0: [4 1 4 3 7 2 4 2]
1: [1 0 5 5 5 4 4 1]
2: [5 1 5 3 6 4 4 2]
3: [4 6 2 4 6 2 6 2]
4: [4 3 3 4 7 4 3 3]
5: [4 0 9 4 4 5 3 2]
6: [7 3 7 4 3 7 2 9]
7: [4 6 3 5 5 6 4 6]
8: [6 7 4 6 4 4 6 6]
9: [4 7 3 5 4 6 4 4]
10: [5 3 4 5 5 5 3 2]
11: [5 6 6 4 3 3 4 8]
12: [5 7 0 5 7 3 6 3]
13: [6 6 5 3 4 6 3 8]
14: [5 5 7 5 2 6 5 8]
15: [5 7 1 6 6 3 8 1]
16: [0 3 3 3 5 4 4 2]
17: [6 3 3 4 8 4 4 2]
18: [6 6 4 4 5 3 6 4]
19: [3 3 3 5 7 5 4 2]
20: [4 4 7 4 3 5 7 6]
21: [6 8 2 7 5 5 5 4]
22: [4 5 4 3 6 4 4 4]
23: [4 6 4 5 2 4 7 3]
24: [5 3 7 4 3 6 6 6]
25: [4 5 2 5 5 5 4 5]
26: [4 2 6 3 5 4 5 2]
27: [5 5 8 1 2 4 5 6]
28: [4 3 5 3 4 5 3 5]
29: [4 7 1 6 4 3 5 4]
30: [4 4 3 5 5 5 3 5]
31: [4 8 4 4 3 4 5 6]
32: [0 5 4 1 4 5 4 3]
33: [5 6 7 4 4 5 4 6]
34: [2 2 5 2 6 4 5 1]
35: [2 2 7 3 2 5 6 4]
36: [6 5 3 6 4 4 6 4]
37: [4 5 4 6 6 4 4 3]
38: [6 3 6 4 4 5 5 5]
39: [4 4 4 6 5 4 4 4]
40: [5 5 3 3 5 5 5 5]
41: [5 9 3 6 5 5 6 7]
42: [5 5 3 6 6 6 3 4]
43: [6 1 8 3 5 6 5 4]
44: [6 4 4 5 5 5 4 5]
45: [9 7 4 6 4 7 4 9]
46: [5 6 3 7 3 6 5 5]
47: [6 3 2 5 8 4 4 2]
48: [4 7 0 5 7 3 6 0]
49: [3 7 2 5 4 4 7 3]
50: [6 5 5 5 5 5 7 5]
51: [4 5 1 6 5 3 5 3]
52: [3 2 3 4 8 2 4 0]
53: [5 3 5 5 6 5 5 4]
54: [4 3 8 2 3 6 3 8]
55: [3 3 1 8 5 3 5 0]
56: [6 4 6 6 5 4 4 4]
57: [4 0 7 4 5 4 3 3]
58: [4 4 7 4 2 6 4 7]
59: [5 4 4 6 5 3 5 3]
60: [4 7 4 4 3 4 7 5]
61: [4 4 7 4 2 5 7 6]
62: [2 5 3 5 6 4 4 2]
63: [3 6 0 6 8 5 3 1]
64: [6 9 3 5 3 5 5 5]
65: [6 0 8 3 5 6 4 4]
66: [4 8 4 5 4 5 6 6]
67: [7 7 4 6 4 6 7 8]
68: [2 6 4 2 4 5 4 5]
69: [6 6 5 3 4 3 6 5]
70: [4 3 3 3 8 4 3 4]
71: [5 3 4 5 6 5 5 3]
72: [5 4 4 3 5 5 5 5]
73: [3 3 7 2 2 4 6 6]
74: [5 4 4 4 4 3 5 2]
75: [4 0 9 4 4 5 2 2]
76: [5 7 3 5 4 3 6 4]
77: [3 5 4 4 4 4 4 4]
78: [6 4 5 4 5 3 7 4]
79: [6 3 7 4 2 6 4 5]
80: [1 0 5 2 6 5 1 3]
81: [5 3 5 5 6 5 6 3]
82: [5 2 5 5 5 6 2 5]
83: [3 1 5 3 6 5 1 3]
84: [3 4 4 5 3 4 7 4]
85: [3 3 6 3 3 3 6 7]
86: [1 4 4 5 4 4 4 2]
87: [5 5 5 4 4 6 2 8]
88: [8 5 4 6 5 6 3 4]
89: [3 8 1 4 7 4 4 4]
90: [5 6 6 4 3 3 4 7]
91: [6 6 2 5 7 1 6 3]
92: [4 3 3 4 6 4 3 3]
93: [4 6 5 2 3 4 6 6]
94: [7 8 4 7 3 5 4 8]
95: [2 7 1 6 3 4 7 1]
96: [6 6 5 5 5 5 3 6]
97: [3 7 3 4 3 4 5 8]
98: [5 4 4 5 5 3 5 3]

[2 3 2 5 8 2 4 0] 52 19
[7 6 3 6 4 5 6 3] 36 21
[3 2 2 7 6 2 5 0] 55 52
[0 3 4 5 4 4 4 2] 86 16
[3 6 0 7 8 4 4 0] 63 48
[3 2 6 2 4 5 3 5] 28 83
[5 0 7 5 4 4 4 4] 57 65
[4 4 7 4 3 7 3 6] 58 79
[4 5 4 6 6 4 4 3] 37 39
[6 4 5 4 5 4 7 4] 78 50
[9 5 5 5 3 6 4 8] 45 13
[6 6 1 7 6 3 7 2] 15 12
[6 7 3 6 5 4 6 6] 8 41
[7 7 5 6 4 5 6 6] 8 67
[6 4 6 4 4 5 5 6] 38 24
[4 2 2 6 7 1 4 0] 52 55
[5 1 5 3 6 4 4 3] 2 26
[2 8 2 5 4 5 4 4] 9 29
[2 5 4 4 4 5 4 4] 77 68
[5 2 6 5 4 7 2 5] 82 28
[4 5 1 6 5 3 4 3] 51 29
[5 6 3 5 5 6 4 6] 7 25
[9 7 4 6 4 7 4 9] 45 94
[9 6 6 6 3 6 4 9] 45 94
[0 0 5 3 4 2 4 1] 1 34
[7 7 5 6 4 5 5 6] 8 96
[2 3 6 3 3 5 5 3] 35 26
[5 2 6 5 4 7 2 6] 82 28
[5 0 7 5 5 4 5 3] 57 26
[1 2 7 3 3 4 5 3] 35 26
[3 4 3 4 4 4 4 4] 77 30
[5 9 3 6 5 4 6 7] 41 66
[4 1 8 3 5 4 3 4] 57 5
[5 2 5 6 3 8 3 5] 82 79
[4 7 5 2 3 3 5 6] 93 31
[7 7 5 6 3 4 6 7] 8 67
[5 6 5 4 5 5 2 6] 96 87
[4 6 2 4 6 2 6 2] 3 91
[8 5 4 6 5 6 3 5] 88 44
[0 4 4 1 3 5 4 3] 32 16
[4 7 1 6 4 3 5 3] 29 51
[4 1 7 4 5 4 4 4] 57 26
[2 2 5 2 6 4 4 1] 34 26
[4 3 7 4 2 5 3 7] 58 54
[6 6 2 5 7 1 6 3] 91 3
[3 8 1 4 6 4 4 4] 89 29
